Rotation paths and how fast each direction turns (degrees each step):
Each turn is a multiple of 5 degrees from 10 to 175, or 0.
Each row of a path follows its step; steps can be skipped.
path 1
step 0: [ -0.1  -0.1 -51.9 -23.2 -40.9   3.4  28.2 -31.8  58.7  23.9 -10.5  -5.4
  25.2   2.4   4.2  39.4 -17.3  -7.7 -11.3 -22.4  -5.6 -10.6  16.2  61.2
  39.2 -35.8   3.1 -28.9   4.4  24.2  -5.0 -24.7  -9.2 -13.1  17.7  48.6
  27.7   1.6 -27.9  -4.6  -1.7 -13.2  -1.7   3.0 -14.8  22.9  11.0  -3.1
 -18.7 -22.5  28.8]
step 2: [-18.6 -22.6 -23.4  33.5   4.2 -48.3  33.7   5.0  42.1  -6.4   1.4  -7.4
 -12.0  30.3 -19.3  17.0  60.4  32.5 -18.4 -17.2  22.0 -33.6  -6.9  34.1
  -5.7   6.2 -55.3  -5.6  -8.7 -16.9 -37.6  11.5  -4.0  34.8  21.9  18.2
 -38.5  13.5   5.7   9.8  -2.0  21.5  30.9  -4.8 -26.3   3.7  18.7   0.2
 -10.9 -27.2   7.3]
step 3: [-28.5 -10.8 -25.2  -4.6  -5.5 -19.5  23.2 -12.8  -2.5  18.2  12.4 -11.9
  41.0  47.3 -19.3  30.7 -31.3   1.6  35.2  16.0  29.6  24.9  11.4  14.5
   7.3  17.2 -14.0   5.3   3.5 -37.6  -9.6  17.9 -20.3   5.8  12.1  50.5
  39.1  -9.5  -8.7 -19.3 -34.4 -17.3  57.7  16.8 -14.2 -55.2  -8.5  31.0
   8.7 -14.6   3.8]
step 6: [-40.4 -10.5 -74.7 -21.4 -40.5 -21.0  22.2  -7.4   3.7  -4.5  -1.6   9.4
   0.9  17.2 -44.0   9.3 -24.9 -11.5  27.5 -46.3  -2.3 -21.7  31.7 -23.5
  36.3  19.1 -19.2 -19.9 -24.8 -24.9  -1.4 -58.6  19.5  26.6  -0.2  -5.1
  17.1  35.8  -2.7  -2.0  -0.2  17.7  -3.9  12.7   2.7  -5.4  14.4   0.0
  -0.4 -29.1 -16.7]
step 7: [-22.1  15.7 -25.0  15.9 -26.2   0.1  -9.3 -11.8   3.9 -26.8 -10.2  35.0
  34.9  28.5  -3.0   4.0 -48.2 -19.4 -38.3 -27.5   5.3 -24.1 -47.1  19.9
   2.8  -4.5   3.8   3.8 -13.5  -1.2 -41.9  19.6 -45.6 -15.4   0.0  34.6
  40.8  29.1 -20.2  -4.7  -0.9   9.4 -44.6  34.4  19.9 -41.7   8.4 -10.0
 -10.5   5.6 -24.2]
step 8: [-19.8   4.5  -5.7  39.0  -4.5 -39.5 -12.2 -32.1  -4.2  -9.2  -7.3  57.5
  36.7 -13.7   6.6  22.7  11.0 -18.0  -9.7 -20.0 -17.1 -27.8 -21.0  67.4
  42.9 -11.5 -36.7  20.0  19.4 -12.7   1.9  -5.6  16.3  44.9  -6.5 -16.4
  23.1   4.3  21.4  22.3  26.1  -6.7  22.4   3.8 -15.5  24.1  10.6 -32.6
 -14.3 -23.1 -20.3]
step 9: [  7.1 -26.2  -8.5 -11.0 -56.2 -22.0   1.1   7.9   5.3   6.7 -28.5  20.1
  -3.9  -9.6  15.4  49.8 -28.6   3.7   5.3 -18.3  37.7   1.2  -5.2  31.4
   7.3  10.8  -0.6  10.7  -3.4 -38.9  -7.7  31.3  44.8  22.8   9.3  40.0
  10.6   4.5 -22.5  38.1  14.9  47.9  -0.5   2.5 -28.8 -35.9  38.4  27.9
  20.3 -28.4  23.8]
step 10: [-25.0  42.5 -64.6  48.6 -15.7   2.0  28.2   7.3  30.9  23.5 -29.9   0.4
  -7.2  -6.4  10.7  19.9 -38.4  19.5  -8.9  11.4   8.0  -4.3 -10.5  57.1
   7.7  -7.0   0.0 -40.3 -46.3 -12.1  -9.6 -11.1 -19.5   4.8   4.9  14.7
  16.2  -6.4 -22.4   2.4  34.9 -36.5   9.4 -16.8 -20.9 -10.4 -31.1   8.4
   2.4 -31.7  13.4]
step 12: [-19.6  12.5 -47.6  18.6  -8.8 -59.9   2.2 -24.4   3.5  -7.7   2.6 -25.7
   1.6  43.4 -13.2   0.3 -20.9  10.7   5.1   2.1  -1.3 -39.0  11.2   0.5
   5.8  14.3 -20.6   9.9  -8.3 -43.0   4.6  35.7  20.9  65.3  27.8   0.7
 -65.8  -0.7  37.6  23.0  11.1  -6.3  15.9  10.2   4.2 -24.0  -9.7  29.4
  -3.9 -14.6   6.4]
step 15: [  2.4 -39.3  21.7  11.5 -34.5 -29.9 -24.1 -22.7  -1.5 -49.2  11.6  19.1
 -25.2   3.3  16.0  -2.4 -36.2 -14.7  23.8  17.4   1.8 -11.6   7.2  10.1
   4.8 -14.8 -21.2 -31.7  24.9 -26.6 -26.6 -24.7  13.2  30.3  34.5  28.2
 -15.5  48.2   0.3  23.2  50.6  13.7 -34.2   1.4  25.8  -8.3  13.3  -1.3
  -2.9 -25.3 -46.0]
step 16: [  0.4 -26.3 -83.5 -15.7 -48.4 -17.8 -16.4 -26.4 -39.7 -23.3  -4.2  17.5
 -17.6 -11.2 -39.2   7.4 -25.4 -19.9  -2.7  -5.9 -14.7 -31.0 -27.3  18.3
  19.4   7.1  24.3  -6.8 -15.9  -1.1 -27.4 -39.4   9.1   6.6 -10.3  -1.7
   3.0 -10.4  -2.3   5.4  21.6 -30.9   2.1  34.5 -26.5 -31.0  -6.4  -8.6
  37.0 -27.8  13.1]
Speeds:
[  6.7  -5.0   6.2  -0.5   3.0  -1.3   0.0   8.9  -7.1  -5.6  -0.9   5.5
   0.9   7.1   3.0   4.0  -6.1 -11.9  -2.4  14.0   5.6   9.8  -2.7  -2.8
  -5.2  -4.2   9.4   7.3   6.3 -16.0 -10.3   6.6   2.0  -7.4  -8.3   7.4
   8.2  -1.6  -6.6  -0.4  -3.4  10.2   0.6  -0.9  14.1 -12.8  -2.9   3.4
   3.1   5.4   0.6]  175
[ -1.4  -2.5  -4.2 -14.3  -9.7   3.0  -0.4  11.8  -4.1   2.5 -12.0  -9.7
   5.3  -5.9  -8.6  -6.8   2.9  -3.8   6.1  -3.1  -4.0   6.5   2.1   6.0
  -0.4  11.6  11.6   1.5  -0.9  -1.0   4.1   7.6   7.8   4.8  -1.9 -11.7
   8.3   1.3  11.8  -2.8  -3.2   8.7   6.6   1.5  -5.2  -7.5  10.4  -6.7
   0.9   2.6 -11.3]  140
[  1.6   6.6  -2.7   7.8   7.6   1.1   4.8   1.3  -4.1  -3.0   7.5   4.3
  -5.2  -5.0   1.4   6.1   4.7   3.3  11.7   1.3  -8.5   7.4   5.1   6.2
   5.4   6.8  -6.4  -2.6  -3.8  -2.8   2.9 -12.3  -0.8  -1.8  -8.4  -3.3
   2.0   7.4   2.3  -2.6   9.9   9.8   6.9 -11.3  16.6   4.8  10.3  12.3
  -6.4  -2.5 -13.8]  160
[  9.4   5.2   5.9   4.1 -14.3  -8.1  -2.8  -2.0  -3.3  -8.2   9.9 -12.9
  -0.7   1.9   3.3   2.4  -0.2   6.9   8.4  -5.2  -2.6  -9.0  -1.9  -0.8
  -7.2   0.3   7.1   5.7  -5.3   2.4  -2.7   0.2   2.3   9.8  -4.9  -2.0
  12.5   2.2 -12.7  -9.9   2.7   8.0   7.6  -1.4  -3.0   4.3 -13.8  -4.1
 -14.4   3.3   4.6]  0
[ 15.4   4.5 -16.8   4.6   4.6  -6.1  -8.4  13.2   2.9   6.8  11.2   2.9
  13.2  -0.5  -6.8   4.2  -1.4  -8.1   5.6  -2.1  11.4  -5.3   0.4  -1.4
  -2.2  -8.3  -0.4  -2.0  -1.5   4.4  -6.9   0.3   4.8  -6.8   7.8 -16.6
  -0.3  -5.7   8.6   4.2   3.6   1.6   2.6  -1.4   2.3   3.4  -9.0   2.6
   2.2  -3.5  -0.9]  175
[  8.4  -1.8  -0.5  11.5   8.1  -0.9   4.8   3.7  -3.6   6.2  -2.7 -10.0
  -1.9  -5.8  -1.2   1.9  -0.8  10.9   5.3   4.9   6.2   0.4  -5.8  20.2
 -13.0   1.0  -4.4  -1.0  -5.2  -5.3   1.8  -0.8  -5.4   5.0  -1.2   2.8
  -3.9  -9.0  -8.4   5.7 -12.4   0.0   9.9  -7.3 -10.5  -1.5   4.2   2.0
  15.6   4.7   0.9]  45
path 2
step 0: [ -7.6  -2.0   8.0  18.6 -20.5  51.7  15.3  24.0  -8.9 -46.8   2.8   7.5
  11.1 -20.4   5.7 -13.1 -36.9   0.0   8.8 -25.1 -11.6 -30.5   4.4 -49.6
   1.0  -9.9  14.3  -9.9  36.2   5.1 -21.2  14.2  -4.6 -23.8  -1.6   1.0
   2.2 -10.5  44.2  13.5  28.6  13.9  28.7  31.5  30.4  29.5  11.6  48.7
  12.9 -16.3  23.9]
step 4: [ -5.0  -8.0 -13.6 -13.3  17.4  18.4 -27.5  19.8  15.9  14.1 -13.8  22.1
 -15.4  -3.2  50.5 -27.9 -37.3 -22.1 -14.6  14.4   3.9  -2.8  33.8 -46.8
 -10.6  19.8  -3.3   2.7  28.7  -8.0 -22.2   5.3 -45.4   1.5   8.7  13.9
  24.9  54.4 -13.4  13.1 -11.6 -31.2  13.4 -13.0  13.3  25.9  -8.3   6.9
  37.7   2.5 -37.7]
step 5: [ 18.2  -5.6   7.2  34.7 -11.0 -23.3 -14.8   1.7   6.6 -40.4  30.1  10.2
 -14.0   7.1   0.4 -16.3  12.6  20.0 -30.6   7.9 -34.6   0.7 -16.6 -20.6
  -4.9 -40.7  18.9 -23.1   5.2  29.1 -15.9  -4.2 -25.8 -45.0 -10.0   4.4
  31.5 -37.9  34.5  17.4  36.6  45.3   1.4   7.5 -13.1 -11.0  15.1  25.2
 -27.9 -17.1  38.0]
step 6: [ 35.0 -13.5 -24.5   9.6  21.4   9.7  -4.0  19.0  19.2  -8.0 -69.4   6.2
  41.0  -4.5 -17.9 -33.1 -11.1 -43.4  -7.6  18.3 -24.4  -7.7  -6.9  27.7
   2.0  -8.9  -8.6  27.7  14.9 -34.0  -5.5 -24.9  -8.2  26.3  10.5 -16.1
   4.4  42.7   4.4 -26.1  12.6  -5.4 -31.4   0.5  -5.3  -2.7  15.5   2.9
  42.9  30.0  -6.4]
step 8: [ 28.5   3.8  30.4 -12.7   4.6 -36.3   3.7  10.8 -11.4 -43.1  -6.8 -17.1
  39.0  13.7 -17.5 -16.7 -30.0  -8.4 -13.5 -13.5  -1.1  17.1  37.9 -25.1
  14.0 -28.3 -41.8   6.2 -13.7  39.7 -15.9   1.3 -26.5  17.3 -23.5   6.3
  -7.5  13.7  -3.1 -13.6  15.2  -9.8  23.2 -19.3   4.4  -8.4 -22.2  23.1
  57.6  41.4  16.8]
step 9: [-18.1  22.9   1.1  16.3   1.0  16.9 -27.3 -11.7  22.1 -23.4  15.5  -9.6
 -41.2 -27.6  14.9   3.2  11.8 -17.4 -39.7  51.2 -20.8   0.7  -1.4 -33.8
 -26.4  23.3  33.6  -8.3  17.2 -27.1 -39.3  13.6 -11.7 -11.9  12.3   0.1
  14.3  11.1  -5.2  -1.1  -2.4  24.4 -21.6  29.5  14.6  65.2  16.0 -10.1
  16.5  13.8 -22.8]
step 10: [ 25.6 -35.7   3.5   8.8 -30.4 -13.9   2.5  22.5 -18.4  14.0 -13.4 -12.7
  -0.8  -4.7   5.5 -49.7 -23.3  27.0 -33.0  15.2   5.0   9.7 -10.8   6.7
  21.8 -72.5  13.5  42.5  21.7  10.7 -14.9   0.3 -16.0 -33.4 -27.1 -10.2
   9.1 -11.6  13.1   4.7   5.9  -9.7 -21.5  -2.9 -20.4 -45.5  -9.8  -7.0
  13.8  -4.4  41.3]
step 11: [  7.5  11.3 -33.0 -11.4  45.8  41.7  43.7  -8.8  -5.4 -18.7 -38.4 -16.8
  10.1 -39.4  -3.0 -11.3 -14.8 -15.5 -24.6  -5.3 -47.5  -8.8  27.2  -9.7
   3.6  46.3 -16.6   0.4  15.0   0.5  19.9 -15.7   3.6 -10.2  19.8 -13.0
  25.4  -0.7  22.6 -12.0  34.7   2.0 -12.4  -0.5  14.4  37.3  27.5  26.7
  -0.9  27.4 -10.0]
step 13: [ 19.5  54.0 -16.0  -4.2  20.8 -32.7 -14.5 -41.3  23.2 -11.0  -4.8 -13.3
  14.1  -6.1  -3.6 -38.5 -57.9  -1.7   9.0 -26.3 -19.3 -17.8  29.9  -2.7
 -21.9  -2.3   6.8  12.6 -30.6  11.6 -26.2  42.6 -25.3 -25.5  15.6   5.5
  24.7  12.2  -6.8  -5.4  16.5  11.4 -24.8  -7.5  18.4   8.2   2.9  14.6
  37.6  21.3  22.3]
step 14: [-29.0 -11.5   6.0  31.3  11.3  13.5   4.2  45.5  12.5  -8.1 -10.6   6.8
 -43.9  -4.4  -8.8 -22.6  19.5 -23.4 -40.6  23.3  -5.7  23.2 -35.1 -28.7
   0.5 -20.4   3.8  -4.9 -12.9   1.3 -30.8 -23.6  -6.3 -42.1  -5.5 -23.1
 -46.7   3.4  10.1 -11.3   3.4 -12.6   5.4  32.9 -53.1  40.8  11.8  -1.9
   1.0  21.4  -5.8]
step 16: [-22.7 -24.7  28.3   4.9  36.6  19.1  16.4  -3.4  -1.6 -57.7 -34.0  16.7
  12.6 -26.8 -16.0 -34.3  -7.5  -9.6 -28.8  27.3  -1.0   2.3  21.2 -13.3
 -30.4  22.7  10.0 -13.6 -15.4  36.0  -2.1 -19.4 -16.9  -9.8  10.4 -12.5
  29.9  12.6   4.3  45.9  18.5  37.7  28.6   9.6 -30.5  -0.9  13.5  23.9
 -34.4  14.1  -6.7]
Speeds:
[ -4.2  -6.6  -5.2   4.0  -1.5  21.6  -6.8   0.0   6.9  -8.7   8.1  -7.9
  -9.0  -6.2  -7.2  -9.3   5.2   1.2   7.5   6.2 -11.3  -7.2  -4.0  -2.3
  -6.8   6.7   3.8  -3.5  -9.0   5.2   2.2  -2.3   1.3   0.2  -4.7  -7.1
   0.0  -9.6  -8.5   4.3  -0.4   1.3  11.0  -5.2  -0.4   6.8  -8.1  -4.6
  -3.0  -3.8  11.2]  160
[ -4.1   4.9   8.2   8.6  -0.4  -1.7  -5.7 -13.1  -4.4 -12.9   3.9   5.5
   6.1  -0.4   4.8   1.5   2.1  -5.3  12.9   7.0   6.8  -9.3  10.5  -6.6
  -7.9  -4.9 -11.7  -7.9   5.1   7.5  -7.7   4.5 -14.6  -1.3  -4.7  -3.3
   5.4  -3.9   2.2   1.5   3.5  -3.3   5.8   3.2   9.0  -3.9  -2.9  -6.1
  -2.9  -1.3 -14.0]  90
[ -4.7  -7.4  13.0   5.2  -1.6   3.0  -6.6  11.3   1.8  -3.3  -6.1   2.4
  11.3 -10.5  -0.4  -4.3   6.3   2.9  -7.9   5.2   5.2   7.7   5.4   4.6
   3.3 -14.8 -12.6  -3.0 -12.3  -6.3   4.8   2.6  -0.1  -2.3  -0.4   2.6
  -1.8   9.3  -1.2   4.3  -5.1  -5.4   6.1  -2.3 -18.9  -2.3  -6.9  -5.2
  -7.5   0.1   0.6]  170
[  0.7 -13.0   4.1   7.5  10.4  -2.6  12.1   6.1  -2.2 -10.3   5.1  -2.7
   4.7   8.2 -10.9  12.1  -0.3 -12.2  -1.2   4.5  -9.6  -1.9  -3.5  -5.6
   0.0   3.4  -4.5  -1.0  -4.8   0.1   1.2  12.1   7.5  -6.0   5.6   4.6
  -2.0   3.3   3.5 -13.2  15.3 -10.1   3.0   9.2   1.6   0.1  -0.9   2.0
  -1.3  -2.1   5.8]  130
[ -4.4  -3.9  11.0  -0.9   0.5  -2.5  -0.4  -3.4   0.4  13.5   0.8  -7.5
   3.9  14.0   9.7  -2.6   8.0   2.9  -3.0  -5.9   0.1  -7.8  -1.4  -3.2
  -0.6   0.6  -7.4  -3.6 -18.4   1.2 -15.5   8.6  10.2   4.4  -2.3  -9.8
  -1.0  -3.6  -6.1   7.7   6.1  -1.8  -4.0  -5.3   0.0  10.7   4.3   2.2
  11.1   6.7  -3.9]  70
[ -2.5   3.2   2.7   6.7 -15.1  -6.4  -2.0   7.2   1.8 -11.5  -2.5  -6.0
   8.0   1.3  10.0   1.0  -3.6  -3.6   4.5  10.2   8.1  -9.2  -8.0   4.4
   7.5   3.1   6.2   8.7  -6.3  -9.0   6.1  -0.3   5.3   5.1   0.3  -5.3
   5.5   8.1   2.5  -4.1  -4.8   5.7  11.3   0.9  11.9   8.7  16.1  -6.0
  -0.5  -0.4   4.8]  120
[  0.0  17.6  -3.5  -0.7  -9.6 -10.3  -2.2   1.7   1.4  -5.0   7.0   1.3
 -11.9   5.4  -0.8   1.4  -7.8  -7.2  -5.9   1.1   2.2  12.0  -2.5 -12.6
  -0.8   2.5  -0.1   0.8 -11.1   2.6   5.4  11.6  -1.0  -6.9  -3.6  -1.1
 -10.8   2.1  -7.1  -3.4 -11.9  -6.7   2.6  -1.8   1.1   5.0 -14.7  -5.5
   4.4   9.2  -3.9]  70
[  2.2  -5.6  -3.0   2.8  -3.5 -16.3   8.6  -3.5   1.7  -3.1   0.6 -13.7
  -8.1   0.6   5.8  -2.5  10.0   5.4  -4.9  -6.4  -0.3   5.5   4.0  13.2
 -15.3   0.1  -0.1  -8.7  -0.9   2.3   0.1  -3.7   0.3  -4.1   9.9  -4.1
   9.8  -0.5   8.1  -7.5  -3.2   7.1   3.2   5.3  -0.5  13.5  -9.9  -3.1
 -12.7   0.9  -3.4]  170
